500 stands for zero in the data rows.
Here are some numbered points:
array([408, 449, 424, 379, 521, 498, 379, 551, 563, 399, 584, 771, 584, 664, 565, 395]) 0
array([324, 421, 447, 599, 444, 537, 392, 421, 513, 590, 546, 356, 424, 613, 219, 709]) 1
array([157, 525, 442, 157, 519, 429, 480, 712, 478, 655, 843, 189, 468, 373, 375, 559]) 2
array([526, 641, 625, 460, 491, 466, 449, 395, 366, 504, 421, 468, 493, 484, 418, 506]) 3
array([597, 645, 624, 480, 447, 632, 339, 437, 488, 512, 504, 524, 495, 359, 391, 590]) 4
array([533, 445, 468, 495, 485, 470, 497, 560, 504, 541, 590, 520, 518, 500, 491, 493]) 5
array([467, 382, 431, 512, 486, 452, 542, 572, 574, 527, 536, 548, 533, 483, 509, 430]) 6
array([566, 632, 443, 508, 469, 443, 529, 503, 518, 497, 384, 458, 560, 511, 478, 471]) 7
array([539, 522, 607, 662, 416, 843, 525, 495, 391, 410, 681, 410, 402, 351, 342, 263]) 8
array([550, 496, 450, 525, 511, 494, 540, 576, 552, 536, 525, 491, 492, 509, 478, 479]) 9
array([433, 510, 433, 462, 458, 455, 544, 606, 543, 510, 555, 547, 440, 475, 534, 421]) 10
array([608, 507, 607, 421, 694, 488, 397, 521, 547, 408, 401, 843, 614, 587, 736, 283]) 11
array([496, 438, 458, 479, 448, 473, 421, 496, 425, 521, 434, 455, 402, 505, 507, 580]) 12
array([484, 542, 494, 508, 482, 446, 795, 583, 433, 459, 447, 592, 544, 340, 552, 472]) 13
array([569, 562, 568, 501, 450, 526, 481, 440, 370, 500, 519, 452, 440, 449, 427, 514]) 14
array([495, 522, 525, 550, 518, 519, 572, 527, 517, 521, 462, 490, 486, 554, 496, 513]) 15
array([507, 473, 489, 464, 408, 526, 486, 502, 453, 498, 559, 481, 475, 488, 483, 547]) 16
array([731, 390, 530, 540, 617, 543, 594, 567, 583, 506, 478, 407, 527, 369, 549, 473]) 17
array([514, 487, 449, 450, 537, 628, 453, 409, 521, 444, 464, 529, 413, 478, 507, 558]) 18
array([387, 741, 843, 492, 570, 439, 579, 510, 262, 677, 464, 487, 586, 714, 612, 297]) 19
array([565, 572, 556, 605, 506, 503, 535, 513, 487, 513, 473, 508, 478, 486, 526, 464]) 20
array([480, 509, 490, 480, 456, 505, 462, 505, 487, 500, 519, 462, 486, 436, 516, 549]) 21
array([511, 482, 509, 515, 451, 502, 551, 513, 447, 536, 552, 465, 548, 491, 486, 524]) 22
array([500, 490, 444, 478, 476, 485, 479, 480, 443, 502, 532, 486, 509, 516, 520, 544]) 23
array([468, 497, 449, 487, 466, 437, 474, 515, 529, 536, 553, 513, 622, 545, 505, 488]) 24
array([585, 544, 606, 488, 523, 462, 510, 478, 506, 463, 545, 431, 308, 583, 405, 451]) 25
array([496, 506, 502, 521, 495, 531, 464, 490, 531, 556, 567, 432, 564, 499, 536, 554]) 26
array([432, 498, 522, 516, 505, 475, 514, 424, 519, 473, 445, 494, 440, 505, 486, 469]) 27
array([561, 492, 479, 525, 389, 224, 188, 493, 514, 428, 474, 491, 794, 584, 465, 702]) 28
array([528, 523, 502, 563, 484, 470, 503, 564, 520, 552, 519, 600, 519, 565, 470, 552]) 29
array([514, 471, 291, 497, 572, 475, 405, 405, 505, 477, 419, 471, 439, 382, 512, 602]) 30
array([500, 441, 426, 525, 418, 412, 509, 487, 465, 500, 346, 546, 829, 464, 535, 526]) 31
array([157, 395, 591, 428, 157, 598, 423, 398, 463, 276, 261, 736, 465, 516, 421, 687]) 32
array([538, 555, 432, 423, 489, 534, 546, 494, 427, 542, 529, 452, 417, 352, 442, 400]) 33
array([459, 452, 470, 510, 502, 467, 396, 537, 535, 368, 564, 563, 573, 514, 566, 611]) 34
array([558, 521, 530, 519, 466, 384, 560, 483, 508, 607, 630, 527, 507, 537, 599, 508]) 35
array([493, 496, 428, 457, 499, 396, 476, 575, 505, 524, 427, 485, 600, 541, 560, 553]) 36
array([498, 481, 488, 501, 472, 420, 546, 513, 478, 508, 557, 488, 492, 450, 477, 493]) 37
array([275, 365, 364, 440, 518, 491, 440, 534, 661, 261, 522, 495, 637, 443, 554, 532]) 38
array([555, 471, 466, 483, 522, 520, 493, 482, 490, 510, 561, 448, 400, 515, 448, 547]) 39
array([503, 468, 442, 490, 488, 496, 506, 502, 518, 506, 468, 635, 571, 361, 486, 462]) 40
array([503, 476, 436, 512, 510, 484, 548, 545, 509, 579, 539, 528, 589, 494, 490, 453]) 41
array([520, 486, 533, 545, 536, 511, 591, 523, 476, 510, 477, 507, 508, 470, 493, 483]) 42
array([488, 536, 589, 513, 631, 592, 597, 642, 523, 567, 468, 426, 576, 420, 374, 558]) 43
array([501, 557, 524, 556, 515, 518, 613, 348, 561, 517, 401, 419, 454, 390, 362, 350]) 44
array([468, 455, 428, 508, 578, 487, 536, 531, 574, 514, 625, 542, 581, 609, 476, 526]) 45
array([496, 435, 457, 495, 410, 456, 558, 640, 506, 551, 519, 461, 478, 601, 474, 508]) 46
array([524, 418, 507, 539, 444, 432, 569, 537, 472, 513, 622, 488, 479, 545, 543, 525]) 47
array([561, 435, 559, 516, 393, 373, 451, 551, 463, 452, 450, 433, 479, 664, 584, 478]) 48
New points follow, each followed by the numbers of its two nearest points above, looking only along the 4 directions in which the numbered points spread most, nearest first.
array([157, 157, 505, 157, 497, 819, 300, 690, 843, 157, 368, 634, 350, 251, 824, 341]) 38 30
array([564, 535, 583, 462, 727, 501, 491, 413, 535, 517, 430, 550, 329, 475, 447, 371]) 20 42
array([486, 450, 529, 501, 460, 463, 519, 452, 448, 492, 428, 599, 491, 493, 580, 399]) 7 29
array([456, 410, 570, 481, 631, 157, 523, 234, 378, 463, 514, 472, 507, 597, 468, 495]) 48 29
array([485, 459, 439, 500, 561, 514, 421, 523, 475, 376, 644, 472, 627, 534, 549, 726]) 34 24
array([541, 623, 594, 608, 549, 523, 480, 521, 471, 497, 462, 446, 492, 493, 494, 456]) 20 25
array([157, 157, 380, 295, 516, 611, 316, 469, 830, 157, 373, 552, 414, 515, 506, 493]) 38 30
array([686, 529, 602, 456, 505, 469, 498, 157, 204, 430, 502, 157, 157, 157, 357, 843]) 8 4
array([486, 505, 658, 415, 557, 533, 368, 633, 510, 537, 497, 245, 663, 274, 574, 157]) 43 35
array([484, 479, 467, 498, 401, 535, 447, 453, 522, 505, 577, 540, 537, 546, 513, 519]) 23 12
array([537, 453, 406, 344, 618, 362, 533, 471, 445, 825, 416, 390, 403, 508, 394, 600]) 46 47
array([489, 475, 450, 474, 500, 472, 524, 542, 468, 510, 483, 451, 614, 560, 490, 539]) 24 46
array([526, 516, 524, 508, 517, 496, 532, 525, 465, 563, 523, 419, 451, 439, 470, 506]) 43 39
array([490, 460, 481, 376, 477, 602, 513, 568, 615, 496, 534, 685, 485, 538, 521, 516]) 40 6
array([487, 479, 518, 540, 463, 454, 503, 480, 482, 519, 442, 505, 519, 481, 516, 441]) 7 15
array([504, 541, 452, 535, 582, 534, 561, 560, 553, 555, 495, 481, 497, 495, 451, 505]) 9 37
array([512, 472, 549, 553, 532, 493, 561, 487, 512, 509, 499, 484, 440, 508, 530, 469]) 42 15
array([221, 376, 192, 446, 337, 689, 655, 684, 667, 362, 281, 555, 567, 718, 468, 506]) 38 34
array([668, 575, 584, 425, 591, 577, 345, 429, 501, 536, 456, 609, 472, 550, 438, 712]) 27 7
array([450, 490, 501, 554, 484, 366, 564, 544, 618, 519, 430, 508, 714, 534, 157, 497]) 23 26
array([711, 403, 319, 719, 368, 471, 542, 510, 413, 515, 216, 843, 670, 599, 691, 196]) 11 0
array([372, 545, 581, 502, 540, 409, 620, 367, 675, 580, 188, 366, 555, 458, 263, 843]) 12 1
array([575, 524, 663, 554, 470, 515, 572, 494, 411, 521, 591, 479, 477, 527, 393, 542]) 25 14
array([467, 402, 476, 446, 362, 504, 595, 454, 592, 506, 462, 478, 487, 353, 580, 554]) 30 18
array([757, 476, 516, 618, 280, 510, 573, 539, 468, 488, 630, 405, 843, 492, 417, 726]) 23 26
array([588, 591, 697, 410, 525, 430, 456, 380, 314, 501, 522, 495, 505, 446, 443, 487]) 3 25
array([445, 553, 565, 488, 492, 529, 655, 502, 513, 627, 536, 698, 412, 434, 504, 516]) 42 20
array([406, 311, 351, 426, 456, 635, 444, 585, 843, 348, 471, 843, 412, 834, 843, 395]) 0 31
array([545, 503, 679, 692, 477, 554, 564, 399, 449, 576, 418, 509, 783, 469, 531, 371]) 20 7
array([486, 484, 523, 543, 594, 486, 553, 507, 512, 492, 496, 493, 473, 514, 562, 446]) 42 15
array([547, 589, 616, 498, 570, 522, 537, 465, 484, 526, 483, 405, 439, 478, 433, 483]) 25 14
array([471, 429, 330, 191, 455, 581, 402, 433, 705, 583, 360, 581, 586, 599, 547, 406]) 34 31
array([487, 467, 527, 561, 518, 503, 579, 543, 481, 557, 521, 441, 475, 489, 437, 480]) 43 22
array([467, 419, 439, 485, 419, 414, 503, 560, 468, 524, 506, 496, 553, 592, 499, 500]) 24 36
array([531, 429, 455, 534, 603, 527, 581, 482, 321, 552, 799, 481, 560, 741, 843, 648]) 35 24
array([505, 555, 397, 393, 511, 516, 632, 516, 493, 560, 497, 407, 485, 551, 405, 440]) 43 37
array([538, 479, 410, 460, 411, 535, 513, 520, 577, 533, 592, 348, 506, 460, 488, 567]) 39 37
array([587, 510, 571, 666, 344, 396, 392, 546, 508, 683, 395, 303, 552, 576, 372, 579]) 3 12
array([571, 509, 504, 629, 514, 548, 541, 523, 561, 515, 442, 449, 506, 464, 432, 473]) 42 15
array([358, 459, 413, 459, 260, 411, 405, 472, 771, 532, 526, 563, 500, 537, 601, 483]) 34 36
array([488, 552, 486, 619, 700, 508, 546, 572, 541, 504, 380, 543, 429, 509, 509, 443]) 13 42
array([473, 519, 502, 571, 579, 544, 595, 542, 486, 560, 501, 409, 509, 505, 456, 512]) 43 22
array([438, 655, 546, 577, 194, 280, 378, 281, 495, 549, 843, 843, 520, 418, 302, 482]) 12 27
array([497, 452, 453, 454, 503, 562, 433, 478, 575, 531, 500, 480, 551, 556, 528, 595]) 23 21
array([507, 408, 392, 521, 157, 405, 534, 429, 575, 525, 496, 488, 597, 628, 459, 533]) 34 12
array([534, 547, 553, 481, 516, 556, 524, 522, 419, 519, 524, 437, 487, 463, 495, 504]) 25 43
array([553, 570, 529, 559, 529, 490, 528, 427, 504, 495, 394, 524, 414, 500, 492, 482]) 20 27
array([512, 505, 469, 560, 523, 499, 560, 551, 524, 487, 501, 470, 523, 458, 508, 459]) 9 42
array([508, 465, 291, 469, 574, 312, 667, 678, 558, 544, 536, 528, 796, 595, 346, 452]) 45 6
array([604, 483, 490, 510, 513, 564, 443, 411, 467, 442, 478, 452, 409, 491, 593, 843]) 12 18
array([187, 170, 442, 319, 486, 619, 336, 530, 721, 157, 406, 550, 368, 448, 618, 470]) 38 30
array([418, 530, 524, 531, 448, 450, 458, 449, 394, 512, 451, 524, 464, 496, 542, 605]) 12 27
array([315, 475, 511, 328, 466, 343, 352, 157, 616, 157, 585, 477, 242, 534, 538, 489]) 12 30
array([541, 530, 498, 557, 510, 513, 499, 500, 431, 521, 504, 478, 479, 489, 473, 524]) 15 22
array([499, 505, 492, 586, 582, 519, 582, 548, 489, 523, 448, 445, 501, 490, 514, 456]) 42 9
array([499, 495, 526, 553, 571, 579, 539, 537, 532, 555, 546, 444, 520, 496, 462, 510]) 43 37
array([542, 620, 667, 282, 502, 523, 480, 370, 518, 599, 564, 627, 464, 486, 615, 360]) 20 7
array([590, 642, 633, 444, 468, 570, 405, 295, 382, 522, 418, 486, 453, 487, 460, 492]) 3 4
array([573, 556, 564, 509, 522, 543, 471, 502, 436, 517, 507, 465, 489, 496, 501, 522]) 15 20
array([578, 627, 602, 489, 483, 591, 385, 348, 429, 497, 469, 495, 440, 418, 460, 525]) 4 14
array([482, 484, 467, 514, 466, 396, 490, 509, 514, 528, 568, 538, 543, 486, 498, 515]) 24 23
array([561, 514, 438, 454, 459, 589, 476, 457, 452, 485, 526, 512, 481, 514, 541, 542]) 27 21
array([157, 204, 455, 173, 505, 610, 263, 534, 752, 157, 399, 593, 400, 445, 606, 419]) 38 30
array([605, 573, 481, 570, 458, 619, 500, 578, 540, 570, 448, 490, 250, 544, 466, 545]) 44 14
array([607, 691, 572, 572, 611, 402, 510, 618, 467, 508, 446, 442, 388, 482, 521, 326]) 20 42
array([514, 736, 655, 556, 336, 540, 574, 290, 466, 345, 399, 593, 441, 264, 494, 480]) 4 44
array([491, 444, 611, 843, 625, 233, 379, 445, 429, 503, 358, 417, 764, 476, 533, 544]) 48 31
array([584, 585, 611, 582, 698, 472, 481, 415, 446, 512, 505, 423, 407, 447, 445, 452]) 25 20
array([485, 529, 520, 394, 237, 522, 570, 521, 409, 449, 501, 640, 601, 843, 684, 601]) 48 31
array([505, 515, 451, 548, 545, 533, 587, 546, 531, 523, 485, 473, 527, 441, 535, 559]) 9 10
array([483, 483, 389, 480, 475, 473, 392, 526, 474, 448, 500, 534, 561, 532, 552, 594]) 34 36
array([394, 531, 433, 460, 556, 350, 427, 567, 578, 519, 547, 667, 432, 643, 551, 467]) 36 24
array([652, 539, 540, 570, 717, 522, 464, 543, 538, 408, 498, 558, 366, 425, 528, 505]) 13 17
array([663, 696, 596, 479, 489, 646, 285, 224, 388, 494, 450, 478, 390, 388, 412, 546]) 4 14
array([702, 820, 514, 557, 473, 843, 157, 298, 516, 424, 429, 630, 400, 534, 457, 442]) 4 3
array([157, 171, 433, 157, 463, 614, 369, 499, 703, 157, 408, 585, 454, 440, 618, 381]) 38 30
array([484, 483, 508, 526, 387, 516, 547, 638, 440, 649, 490, 459, 503, 300, 510, 571]) 39 43
array([395, 628, 608, 534, 424, 451, 624, 261, 455, 490, 551, 680, 520, 503, 369, 372]) 3 14
array([531, 563, 523, 536, 571, 523, 654, 332, 380, 605, 550, 454, 494, 524, 745, 363]) 20 13
array([541, 582, 631, 540, 509, 505, 489, 506, 404, 530, 488, 444, 501, 496, 498, 502]) 25 3
array([432, 428, 426, 501, 459, 440, 417, 494, 475, 412, 453, 443, 444, 575, 598, 572]) 34 12
array([477, 476, 536, 426, 440, 511, 514, 434, 596, 453, 541, 675, 584, 511, 496, 396]) 40 29
